rotation steps, each row followed by its count of steps:
The counts run from 0 to 446.
 .00 -.23  .04 -.02  .25 -.01  .00  .07  .16 -.08 -.05 -.24  .07  .11 -.16 -.21  .40 -.02  .17 -.15 -.14  .18 -.06  .20 -.13  .16 -.15  .12 -.07 -.15  .00  .06 -.19 -.09 -.05 -.09 -.09 -.07  .00 -.29 -.22  .26 -.24  .08  .00  .06  .03 -.08 -.03 -.02  .30 -.02 -.20  .12  .07  .16  .00  .09 -.05 -.10 -.04 -.07 -.22  .19 -.02 -.17 -.07  .05  .11 -.05  .06 -.10  .10 -.02  .18 -.02  .03 -.01 -.05  .20 -.03
391
 .42  .00  .12  .02 -.12 -.06 -.12 -.08 -.10  .11 -.49 -.14  .15  .10 -.25 -.18  .19  .08  .02 -.03  .18  .06 -.22  .28 -.36  .08  .02  .10 -.03  .04 -.24 -.13  .03  .12  .03  .08  .04 -.31  .03  .28 -.27  .00 -.07  .12 -.05  .10  .19 -.07 -.10  .19  .04 -.19 -.06  .07  .02  .01 -.08  .04  .07 -.15 -.23  .00 -.17 -.13 -.04  .09 -.14 -.09  .10  .13 -.08 -.13  .26 -.05  .10  .08 -.05 -.16  .07  .18 -.15
41
-.21  .11  .10 -.26  .02 -.02 -.16  .11  .04 -.05  .18 -.12  .22  .19  .05  .13 -.09 -.13  .25  .06 -.08  .24  .16  .00 -.12  .09  .07  .20  .04 -.14  .34 -.01  .14 -.03 -.28 -.12 -.04 -.02 -.07  .20 -.18 -.14  .16  .00  .16 -.07 -.17  .06 -.20 -.03 -.03  .19 -.13  .23 -.23 -.07 -.09  .01  .17 -.19 -.06  .00  .08 -.21  .07 -.19  .10  .20  .18  .10 -.07  .01  .14 -.31  .20 -.11  .03 -.09  .07  .31 -.05
123
 .01  .23 -.19  .15 -.21 -.08  .04 -.04  .06  .25 -.05 -.04 -.07  .10  .03  .15 -.06 -.08  .28 -.03 -.05  .13 -.06  .01  .14 -.09  .10  .01  .01  .10 -.11 -.13 -.10  .24  .18 -.23 -.16 -.21  .38 -.16  .00  .32 -.13 -.18 -.19 -.21 -.12 -.23  .08  .14 -.06  .06 -.03  .13 -.15 -.06  .06 -.02 -.08  .11 -.08 -.03 -.06  .05  .06  .22 -.05  .06 -.10 -.10  .20 -.05  .12  .31 -.10  .17  .02  .02  .27 -.26 -.11
353
-.03  .07 -.01  .14 -.07 -.04  .09 -.06 -.18 -.16 -.20 -.03  .08  .11  .07 -.07  .01  .09 -.11  .26  .02 -.03 -.16 -.33  .20 -.07  .43  .14 -.11  .08  .09 -.01  .22  .19  .18  .03  .14 -.16 -.06  .11 -.03 -.33  .13  .10  .17 -.12 -.23 -.06 -.08  .11 -.28 -.36  .16 -.09 -.05 -.18 -.17  .00  .00 -.04  .01 -.21  .15 -.08 -.06  .23 -.05  .01 -.19  .00 -.27 -.13  .02  .11 -.12 -.10 -.04  .11 -.17  .31 -.07
147
 .28 -.08  .08  .21  .14  .13 -.18 -.06 -.09  .04 -.22  .06 -.12 -.06 -.16 -.24  .12 -.22 -.10 -.18 -.06 -.13 -.08  .28 -.16 -.22 -.36 -.19 -.11 -.22 -.21 -.19 -.08  .09 -.11  .20 -.18  .02  .06  .10  .06  .27 -.16  .03 -.11  .29  .18  .01 -.08  .01  .08 -.15 -.05 -.08  .13 -.01  .19  .12 -.07  .15  .02 -.01 -.27  .09  .15 -.06 -.03 -.05 -.13 -.13  .04  .01 -.18 -.12 -.08  .06  .03  .03 -.14  .00 -.01
44
 .18  .30  .07  .24 -.15 -.06  .08 -.04 -.26  .29 -.30 -.05  .15  .04 -.22  .03 -.17  .16 -.06 -.19  .14 -.07 -.15  .13  .06  .12  .11 -.09 -.04  .26  .18 -.18  .04  .15  .17  .12  .00 -.01  .18  .12  .36 -.06  .03  .02  .17  .14 -.21 -.08  .11  .09 -.01 -.09  .11 -.15  .09 -.08  .21  .14  .14 -.04  .01  .00  .01 -.14  .18  .11 -.12  .09 -.06 -.11 -.04  .08  .04  .12 -.08  .19 -.14 -.01  .02 -.33  .00
207
-.07 -.08  .06 -.07  .07  .07 -.09 -.21  .03  .13 -.09  .02  .22 -.06  .02  .01  .04 -.11 -.02 -.02  .01  .08 -.18 -.10  .17  .31 -.17 -.09  .05  .14  .08 -.08 -.34  .16  .06 -.07  .08  .08  .06 -.03 -.20  .29 -.06  .19  .15 -.09  .03 -.09  .03  .12 -.05 -.04 -.43  .28 -.25 -.18 -.09 -.28  .05  .05  .09  .03  .05 -.12  .07  .14  .01 -.04  .05 -.14  .01 -.11 -.17 -.26  .24  .05  .10  .33 -.08  .26 -.07
18
 .08  .13  .06 -.25  .38 -.06 -.06 -.07 -.14  .01 -.19 -.04  .17 -.23 -.07  .16 -.10  .19 -.01  .13  .00 -.06  .03  .15 -.10  .33  .00 -.12 -.18 -.05  .22 -.01  .06 -.04  .01 -.10  .17 -.04  .21 -.18  .08  .13  .01 -.03 -.03  .39 -.16 -.08  .08 -.23  .20 -.10 -.03 -.11 -.08  .03  .14  .17  .18  .18  .09  .27  .21  .23  .14 -.19 -.11  .03 -.01 -.09 -.12  .28 -.18 -.10 -.07 -.14 -.32  .02 -.33  .15  .15
251
-.04 -.09  .21 -.22  .38 -.19 -.04 -.01  .08  .19  .05  .01  .17 -.03 -.16 -.07  .01  .11  .22 -.21  .09  .11 -.16  .12 -.06  .31 -.21 -.14 -.04  .00  .33 -.01  .00  .02  .00 -.10  .21  .03  .12 -.16 -.09  .19 -.03  .03  .23  .17 -.12  .16  .21  .00  .15 -.14 -.26 -.12 -.16  .02  .19  .24  .09 -.05  .06  .07 -.03 -.22  .20 -.39 -.09  .05  .21 -.10 -.26 -.07 -.01  .00  .05 -.10 -.18  .14 -.10  .11  .18
407
-.12 -.15 -.29 -.07 -.05  .04 -.06 -.06 -.06 -.11  .10  .26 -.15 -.11 -.14 -.13  .24 -.14 -.15 -.07  .15 -.08  .07  .09  .11 -.10 -.20 -.33  .16 -.05 -.24  .16 -.29  .13 -.12  .02 -.08  .04  .05  .04  .03  .33 -.06 -.05 -.06 -.10  .18  .14  .09  .13 -.02  .10  .01 -.05  .17  .13 -.07 -.13 -.27  .12  .09  .13  .00  .20 -.13 -.03 -.01 -.11  .04 -.13 -.03  .03 -.04 -.11 -.04  .08  .23  .05  .11 -.24  .39
180
-.01  .08 -.06 -.09 -.24  .01  .04  .08 -.11  .01 -.30  .08  .17 -.14 -.17  .07 -.13  .13 -.06 -.02  .17  .06 -.04  .20 -.09 -.03  .26  .01 -.03  .07 -.08  .09 -.07  .13  .06  .05  .37 -.07  .21  .25  .06 -.33  .25 -.21  .07 -.08 -.21 -.06 -.12  .11 -.13 -.02  .14 -.13 -.23  .03 -.50 -.02  .01 -.04 -.03  .05  .10 -.24  .06 -.05  .07  .01 -.07  .19 -.43  .11  .09 -.18 -.01 -.02  .16 -.13  .19  .02  .21
318
 .07 -.14  .00 -.18 -.14 -.28  .02  .01  .15  .24 -.08  .15  .17  .10  .12  .01  .01  .36  .14  .12  .35  .16 -.20 -.04 -.11  .01  .19  .16 -.12  .15 -.04 -.05  .27 -.16  .07 -.09  .19 -.11  .02  .09 -.22 -.17  .23 -.05 -.04 -.07  .10  .00  .17  .05 -.08 -.12  .06 -.23 -.06  .10 -.01  .05 -.22 -.12 -.12  .05  .13 -.12 -.03 -.09 -.06  .01  .15  .04 -.22 -.23  .15  .09 -.01 -.18  .00  .01 -.04  .20 -.27
429
-.09 -.20 -.14 -.15 -.03  .09 -.23  .12  .04 -.11  .22 -.24 -.14  .05 -.15 -.08  .05 -.17 -.08 -.11 -.03 -.15 -.06 -.14  .01 -.02 -.02 -.11  .25  .04 -.18  .10 -.24  .21  .03  .23  .05  .09 -.23  .07  .12 -.05  .04 -.02  .08 -.15  .17  .18 -.03  .06 -.22 -.01 -.23  .18  .11 -.09 -.36 -.30  .03 -.02 -.03 -.13 -.17 -.05 -.26 -.06 -.06 -.14  .00  .06 -.10 -.19  .29 -.07 -.11  .14  .24  .06  .18 -.08  .04
173
 .23 -.02 -.13 -.42  .25 -.18 -.02 -.09  .27  .12  .34  .10  .05  .05  .20  .01  .14 -.30  .06  .13 -.08  .00  .21 -.07 -.06 -.29 -.03 -.23 -.18 -.21 -.09  .10  .05 -.11  .11 -.14 -.10  .08  .10  .22 -.17  .29 -.01 -.04 -.17 -.26  .21  .09  .01 -.16  .01  .02 -.01 -.26 -.16 -.07  .20 -.04 -.09  .04  .12  .03  .05 -.03  .05 -.16  .01 -.03  .20 -.04 -.09 -.04 -.06  .06 -.12 -.08 -.08  .15 -.04  .07 -.24
286
-.02 -.06  .29  .20 -.14 -.22  .05  .06 -.12  .37 -.11 -.18  .25  .14 -.16  .03 -.11  .35  .17 -.07  .19  .15 -.30 -.06 -.02  .23  .17  .15  .19  .28  .05 -.09  .03  .13  .07  .00  .03  .09 -.11 -.01  .17 -.08  .14  .18  .23  .02  .01  .12  .15  .06  .05 -.12 -.20  .10 -.03 -.08  .11 -.12  .18 -.20 -.17 -.04  .00 -.31  .07  .14  .01  .10  .14 -.03  .01 -.09  .10 -.04  .12  .29 -.14  .02  .02 -.16 -.06
213
 .06 -.22  .02 -.14  .10 -.18 -.29 -.15  .08 -.30  .23  .09 -.17  .11  .14  .00  .02  .06  .25 -.02 -.10 -.13 -.09 -.06 -.09  .04  .03 -.01  .13  .12  .01 -.05 -.01  .04 -.08  .05  .03  .03 -.02 -.41 -.08 -.03  .09 -.20 -.14  .23  .06  .11  .08 -.28 -.25  .03  .18  .10 -.03  .19  .12  .38 -.07  .16 -.20 -.04 -.16  .15  .01 -.11 -.01 -.14 -.21 -.08 -.05 -.07  .10  .19 -.48 -.19 -.03  .12  .09 -.05  .12
262
 .01  .07  .16 -.06 -.04  .03 -.30 -.11 -.13 -.09  .00  .11  .11  .11  .13  .09 -.19 -.19  .01  .05 -.25 -.08 -.08  .06 -.02 -.06  .15  .08  .04  .00  .35 -.16  .18 -.01 -.13  .09  .02 -.01 -.18  .19  .07 -.30  .22 -.23 -.17 -.04 -.02 -.01 -.18 -.14 -.27  .28  .28  .11 -.01  .07  .08  .12  .04 -.07 -.05 -.05 -.15 -.18  .17 -.14  .29  .15 -.29  .16 -.06 -.07 -.27  .01 -.33 -.20 -.07  .04  .13  .18 -.02
126
 .19  .18  .10  .15  .20 -.05  .00  .00 -.17 -.09 -.09 -.38  .11  .02 -.08 -.13 -.01  .02 -.04  .26 -.27 -.18  .20  .14 -.31  .17  .07 -.04  .08 -.32 -.05  .06  .07 -.07  .05 -.03 -.19 -.02  .07 -.04  .13 -.10 -.24  .15  .06  .28 -.04 -.01 -.07 -.14  .16 -.19 -.16  .01  .02  .04  .02  .12  .17 -.08 -.09 -.02 -.05  .21 -.11 -.02 -.16  .23 -.04  .07  .04  .27  .08 -.13  .16  .04 -.22 -.10 -.29  .14  .00
244
-.02  .12  .22  .03  .28 -.14  .08  .01  .09 -.01 -.16  .03  .02 -.03 -.07  .17  .08 -.11 -.12 -.26 -.03  .04  .05  .19 -.05  .12 -.33 -.12 -.14 -.21  .29 -.17  .11 -.15 -.08  .09 -.09 -.05 -.04  .00 -.01  .12 -.13 -.05  .01  .28 -.05  .01  .06 -.05  .28  .08  .12 -.07  .09  .01  .36  .31  .00 -.08  .12  .01 -.07  .10  .24 -.05 -.08  .10 -.17 -.16  .12  .00 -.23 -.09  .02 -.14 -.23 -.01 -.13 -.10  .26
402
-.21 -.08 -.02 -.13  .16  .06 -.11 -.13  .03 -.25  .38  .18 -.02  .04  .27 -.25  .07 -.27 -.19  .17 -.23 -.02  .16  .01  .05 -.15 -.02 -.03 -.01 -.27  .02  .04  .09 -.09 -.33 -.15 -.38  .13 -.23  .20 -.02 -.05 -.13  .06 -.05 -.26  .10  .06 -.09 -.15 -.09  .19  .11  .08  .00 -.18  .23 -.02 -.09  .00  .04 -.10 -.05  .06 -.02 -.02  .16  .12 -.05 -.11 -.01  .04 -.26 -.10 -.11 -.10 -.08  .17 -.10  .06  .12
134
-.11 -.11  .09  .17  .05  .02 -.04  .19  .03  .26  .11 -.05 -.02 -.13 -.15  .07 -.20  .19  .09 -.46  .13  .04 -.08 -.05  .20  .10 -.17 -.14  .22  .17  .18 -.13  .09  .11 -.05  .11 -.04  .06  .01 -.21  .19  .35  .05  .07 -.01 -.10  .07  .06  .39 -.02 -.06  .17 -.28 -.01 -.01 -.07  .08 -.03  .00  .08  .25  .17  .03  .05  .13 -.13  .07  .16  .08 -.23 -.04  .08 -.02  .14  .10  .13 -.07  .17 -.13 -.46 -.02
210
-.11 -.09  .26  .12  .10 -.31  .16 -.07  .10  .17 -.10  .15 -.10 -.02  .03 -.20  .19  .32  .29 -.26  .13  .11 -.13  .00  .05  .08 -.19  .08  .00  .16 -.09 -.03 -.12  .04 -.05 -.14  .06  .26  .17 -.05 -.07  .12  .00  .08  .16  .14  .01  .22  .17  .10  .22 -.13 -.06 -.08 -.16  .19  .15  .28 -.04 -.03 -.18 -.07  .02 -.13  .20 -.10  .13  .01  .12 -.24 -.14  .01 -.34 -.08  .15  .10 -.10  .04 -.21 -.04  .03
64
 .12 -.08 -.10 -.33  .22  .22 -.06  .14  .09 -.03  .11 -.02  .11 -.09 -.14  .23 -.23  .20  .09  .12  .15 -.02  .24  .12  .07  .05 -.12  .03 -.10  .05  .19  .02  .02 -.21  .05 -.04  .07  .24  .12 -.52 -.07  .27  .10 -.02 -.11 -.05  .01 -.06  .14 -.16  .06  .04 -.01 -.10 -.04  .03 -.19 -.24  .05  .19  .26  .21  .29  .24  .08 -.11 -.01  .09  .12 -.13  .01  .23  .01 -.06  .05 -.23  .08  .01 -.18  .03 -.20
99
-.13 -.01 -.10  .01 -.31 -.18  .09  .22  .07  .20  .07 -.14 -.12 -.06 -.14  .21 -.15  .21  .20 -.20  .17 -.14  .07 -.09 -.19  .01  .19 -.01  .07  .20 -.07 -.17  .24 -.20  .16  .04  .01 -.18  .10 -.01  .06  .03  .19 -.20 -.11  .07  .14 -.02  .23 -.04 -.01  .14  .07 -.13  .10  .28  .08  .13 -.19  .02 -.04  .12  .02  .12 -.14 -.01  .00 -.03 -.01 -.01 -.14 -.03  .36  .22 -.01  .04  .11 -.26  .14 -.40 -.17
76
 .04 -.21  .13 -.02 -.02 -.02 -.07 -.20  .00  .11 -.28  .08 -.01 -.02 -.08  .15  .00 -.36 -.20 -.18  .01 -.15 -.12  .08  .21 -.18 -.13 -.16  .01  .17 -.07 -.04 -.25  .26 -.05  .28  .02  .01 -.08  .18 -.04 -.05  .15 -.18 -.01  .01  .19  .09 -.18 -.15 -.13  .04  .10  .09  .06 -.11 -.10 -.05  .00  .03 -.04  .00 -.02 -.06  .11  .03  .19 -.29 -.17  .00 -.08 -.15 -.26 -.16 -.25  .07  .14  .11  .14 -.07  .14
171
-.24  .00 -.20 -.18  .23 -.07 -.19  .19  .20 -.36  .55  .04 -.23 -.09  .17  .15 -.06 -.11  .16 -.12 -.02 -.09  .24 -.27 -.15  .31 -.05 -.05  .09 -.07  .20 -.10  .09 -.28 -.17 -.07  .11  .05  .02 -.01 -.14  .24  .00 -.05 -.06  .12 -.08  .06  .14 -.06 -.11  .10 -.09 -.11 -.12  .27  .18  .15 -.21  .14  .14  .05 -.03  .01 -.05 -.06  .11  .11  .05 -.03 -.01  .03  .15  .01  .05 -.12 -.01  .05 -.07  .02  .07
270
 .00  .02 -.31 -.27 -.05  .00 -.16 -.06 -.07 -.10  .45  .13 -.01  .03  .24 -.04 -.04 -.15  .01  .18 -.01 -.06 -.04 -.06  .02 -.15  .26 -.18  .07  .14 -.11  .18  .20  .12  .04 -.19  .06 -.03  .11  .12  .00  .09 -.06 -.15 -.17 -.23 -.07 -.05  .07 -.12 -.25  .02  .16 -.07 -.04  .01  .02 -.15 -.05  .10 -.02 -.05  .10 -.04 -.13 -.14  .04  .02 -.08 -.03 -.14  .11  .18  .28 -.44 -.13 -.02  .22  .10  .02 -.02
136
 .00 -.03  .10  .21 -.30  .14 -.05 -.01 -.18  .04 -.25  .11 -.14  .15 -.10 -.08  .03  .04 -.05 -.04  .07  .06 -.32  .06  .34 -.17  .13  .12 -.13  .23 -.06 -.14  .24  .36 -.17  .01 -.15 -.11 -.04 -.13  .06 -.13  .09  .02 -.02 -.15 -.08 -.09 -.04  .16 -.27 -.03  .20  .12  .27 -.03 -.01  .03 -.07 -.07 -.01 -.18  .02  .02  .04  .27  .14  .21 -.15 -.25 -.06 -.09 -.04  .21 -.18 -.04  .01  .09  .02 -.14  .16
343
 .08  .08  .01 -.18  .01 -.33  .16 -.14 -.04  .04  .00 -.06  .11  .11  .21 -.06  .02  .07 -.15  .35  .20 -.03  .03 -.13 -.23 -.12  .32  .01 -.10 -.02 -.15  .27  .21  .02  .15 -.07  .08 -.10  .10  .33  .07 -.17  .06 -.05  .05 -.11 -.05  .09  .02 -.05 -.09 -.21  .18 -.29 -.01 -.15  .03  .03  .04 -.06 -.15  .00  .16 -.12 -.15 -.04 -.09 -.08  .00  .09 -.25 -.01  .14  .05 -.14 -.04 -.24 -.05  .05  .05 -.12
288
-.07 -.10 -.11 -.24  .11 -.11  .14 -.16 -.14  .17 -.03  .01  .18 -.15 -.21  .03  .22 -.02 -.05 -.01  .14 -.04 -.15  .22 -.09  .24  .08 -.23 -.06  .25 -.01  .13 -.10  .20  .07 -.27  .01 -.05  .26 -.02 -.06  .41 -.06 -.02  .01  .14  .09 -.12  .08 -.08  .29  .08 -.19  .18  .15  .12  .05 -.19  .01  .17 -.19  .07  .17  .22 -.02  .02 -.16 -.08  .16  .03 -.07  .33 -.26 -.10  .20  .09  .11  .07 -.09  .14  .09
377
-.02 -.13  .12 -.13 -.13  .07 -.35  .13 -.07 -.15  .19 -.11 -.05  .27  .06  .02 -.08 -.12 -.04  .04 -.19 -.01  .07 -.02 -.08 -.13  .30  .12  .12 -.04  .18  .03  .28 -.01 -.28  .03 -.06 -.04 -.30  .10  .03 -.39  .10 -.10 -.01 -.09  .07  .14 -.14 -.19 -.29  .22  .15  .23  .07 -.04 -.04  .10  .07 -.05 -.04 -.12 -.11 -.17  .00 -.08  .25  .09 -.11  .05 -.03 -.06  .18 -.03 -.17 -.14  .04 -.06  .15  .13  .06
127
 .03 -.01  .08 -.25  .28 -.16  .17 -.01  .01 -.02 -.09  .06  .05 -.11  .05  .03 -.05  .02 -.20  .14  .19  .04  .08 -.11  .24 -.12 -.01 -.15 -.17 -.03  .16  .11  .10  .04  .16  .05  .27  .19  .05  .05  .04 -.08  .11 -.01  .11 -.07 -.15  .09  .09 -.12  .05 -.22  .04 -.42 -.13 -.14 -.16 -.12  .01  .15  .23  .10  .32  .08  .09 -.03  .05  .06  .12 -.03 -.30  .01 -.23 -.12  .05 -.16 -.16  .24 -.30  .13  .07
296
 .07  .03 -.16 -.04  .00 -.20  .13 -.26 -.30  .12 -.18  .06  .16 -.06 -.17  .13  .07 -.10 -.20  .13  .18 -.19 -.13  .21 -.17  .25  .12 -.19 -.07  .31 -.03  .04 -.16  .09  .25 -.03  .05 -.16  .19  .18  .07  .12 -.05 -.03  .00  .32  .03 -.17  .18 -.06  .21 -.03  .08  .05  .12  .25  .10 -.08 -.01  .19 -.36 -.01  .17  .10 -.06  .07 -.12 -.10 -.14  .03 -.19  .36 -.20  .12  .01  .07  .07  .00 -.14  .07  .05
378
 .29 -.09  .21 -.18  .04 -.19  .04 -.13  .06  .39 -.09 -.03  .28 -.04 -.09 -.11 -.13 -.01  .22  .13  .02  .05 -.05  .13 -.24 -.17  .00  .00 -.08  .17 -.06 -.06  .04 -.08  .14 -.05  .09  .06  .17  .08 -.07  .16  .09 -.15 -.14 -.08  .14 -.10  .08 -.21  .27  .20 -.04 -.24 -.10  .16  .02 -.02 -.02  .01  .00  .01 -.08 -.05  .21 -.24  .19 -.09  .12  .14 -.13  .04 -.15  .15 -.05  .08  .00 -.12 -.17  .03 -.61
85
 .14  .16  .00 -.18 -.02 -.17  .08 -.05  .07  .08 -.15 -.10  .09  .20 -.16  .15  .27  .12  .15 -.09  .09  .21 -.12  .23 -.37  .26  .13  .00 -.08 -.02  .00  .13  .10  .02  .06 -.06 -.03 -.30  .10 -.16 -.08  .07 -.18 -.10 -.02  .16 -.10  .04  .07  .05  .15 -.07  .00  .02 -.04 -.02  .19  .23  .07 -.13 -.30  .01 -.01 -.02  .03 -.14 -.39 -.10  .05  .09  .00 -.01  .37  .18 -.07 -.02 -.23 -.18  .31 -.12  .09
399
